In the data rows, the value 128 means zero.
Some points, each followed by its number:
[144  68 154 210 134 148 140  71 110 119 110 157] 0
[ 85 126 105 106 130 112 112  80 122 191 119 119] 1
[195 163 163 112 158 132 129 127 141 223 152 117] 2
[228 138 130 108  76 169 151 175 166  85  93 162] 3
[163 116 157 203 142 137 128  90 126 142 155 104] 4
[207 121 160 125  87 192 150 151 136 111 105 148] 5
[182 139 147  88  91 191 150 165 146 115 108 142] 6
[170 131 168 121 149 153 132 106 123 104 125 116] 7
[ 64 153 119  97 142 133 111  84 131 255 159 134] 8
[ 67 115 153 139 151 123 122 168 113 106 147  19] 9
[150 161 167  41 149 200 139 146 110  89 123  99] 10
[190 187 158  71 110 176 145 202 181 153 165 115] 11
[ 43 158  69  89  83  93 169 146 189 131  79 109] 12
[116  91 107 193 120 132 108 133 115  74 119 145] 13
[113  82  99 195 118 116  97 141 102  99 103  97] 14
[120 100 114 182 124 110 109 161 119 167 115  83] 15
[176 150 152 185 152 104 120 139 151 112 132  84] 16
[178 148 155 170 148 111 123 137 144  99 129  90] 17
[139  82 106 183 109 118 121 155 127 149  78 111] 18
[159 117 112 181 124  97 112 170 135  31 128 179] 19
[ 96 178 122  52 126  88 149 146 144 139 173  60] 20
[122 145 148 142 133 105 115 185 120 253 171 122] 21
[165 157 209 162 170 126 142 129 165  87 168 131] 22
[113 102 131 175 126 113 110 155 106  60 125 146] 23
[ 74  92 120 117 117 107 121  54 105 118  99 169] 24
[103 101 131 172 139 127 139 144 130 120 120 174] 25
[102 109 118 159 141 137 141 150 158 113  86  94] 26
[197 118 131 149 134 155 125  80 125 141 115 159] 27
[107 165 121  64 139  76 123 113 148 103 152 113] 28
[105 150 151 128 168  90 125 218 119 153 169  71] 29
[ 60 155 116  90 140 137 109  71 131 255 160 131] 30
[104 128 103  90 132  76 119  99 125  62 113 134] 31
[197 128 177 105 145 128 133  99 133  41 108 127] 32
[ 81 100 133 176 135 129 112 162  75 143 176 128] 33
[ 93  77 104 164 133 126 133 139  85 102 114 163] 34
[105 142 144 139 149 109 124 178 131  63 147 157] 35
[176 189 174  70 125 191 151 200 181 165 143 100] 36
[104 128 100  80 130  70 119  86 126  52 108 141] 37
[164 135 166 114 100 177 136 161 119 128 166 122] 38
[200  79 120 213 123 131 142  86 134   0 104 125] 39
New points follow, each followed by the numbers of its two nearest points above by angle, nearest first.
[192 148 150 135 162 134 106 111 124 212 138 123] 2 21
[ 58 127   3 116  55 105 154 121 172  82 106 175] 12 37
[151 138 169 114 101 170 135 175 120 125 174 103] 38 11
[ 46 160  66  81  78  94 170 150 188 123  79 112] 12 20
[ 72 119 152 141 149 120 121 171 114 126 151  31] 9 29
[108 157 123  81 138  86 117 114 147 139 149 132] 28 20
[ 83 128 103  97 127 110 115  71 121 195 124 119] 1 30
[229 136 104 112  78 143 139 166 163  72  86 182] 3 5
[110  99 127 175 127 115 112 155 103  65 123 149] 23 13
[ 51 131   0 116  50 104 156 127 180  83 107 173] 12 31
[103 146 144 122 160  94 127 201 121 147 162  81] 29 9
[156 172 173  22 151 208 143 148 112  89 129  95] 10 36
[154  77 153 196 137 144 141  76 117 117 111 155] 0 4
[122 106 134 171 127 118 112 148 107  67 126 144] 23 13
[236 141 118 112  87 152 141 171 163  87  92 170] 3 5
[180 142 146 137 160 132 108 117 120 200 132 130] 2 21
[ 82 126 103  99 127 109 111  68 120 204 122 121] 1 30
[ 36 171  20  81  64  93 161 156 203 126 127 135] 12 20
[110 114 101 110 107 125 137  60 129 115 127 175] 24 37
[ 97 132 140 160 159 147 144 158 161 156 135 180] 25 21
[ 73  98 164 168 143 145 138 132 129 162 173 116] 33 9
[ 85 128 105 108 129 109 109  82 120 192 127 121] 1 30
[100  96  95 177 114 115 106 146 115 107 111  97] 14 13
[176 126 142 144 130 163 115  94 122 130 131 154] 27 7
[115 101 116 171 137 131 142 138 153 122  72 102] 26 18
[167 131 152  66 118 159 125 125  69 216 110 134] 2 8
[130  79 142 195 127 140 144  80 121 121 106 151] 0 4
[ 70  90 120 111 114 103 118  41  97 118 103 179] 24 37
[159 169 173  33 153 202 141 142 114 100 130  97] 10 36
[120  84 102 197 115 133 107 128 114  72 107 158] 13 23
[165 110 158 213 143 138 127  99 123 136 156  95] 4 16
[ 82 142 145 136 160 102 122 204 104 169 124  85] 29 9
[170 139 169 120 160 137 126 106 132 127 134 111] 7 22
[111  82 105 193 120 118  99 138 103  97 107 108] 14 13
[  0 155  45  63  79 139 168 143 186 143 104 106] 12 20
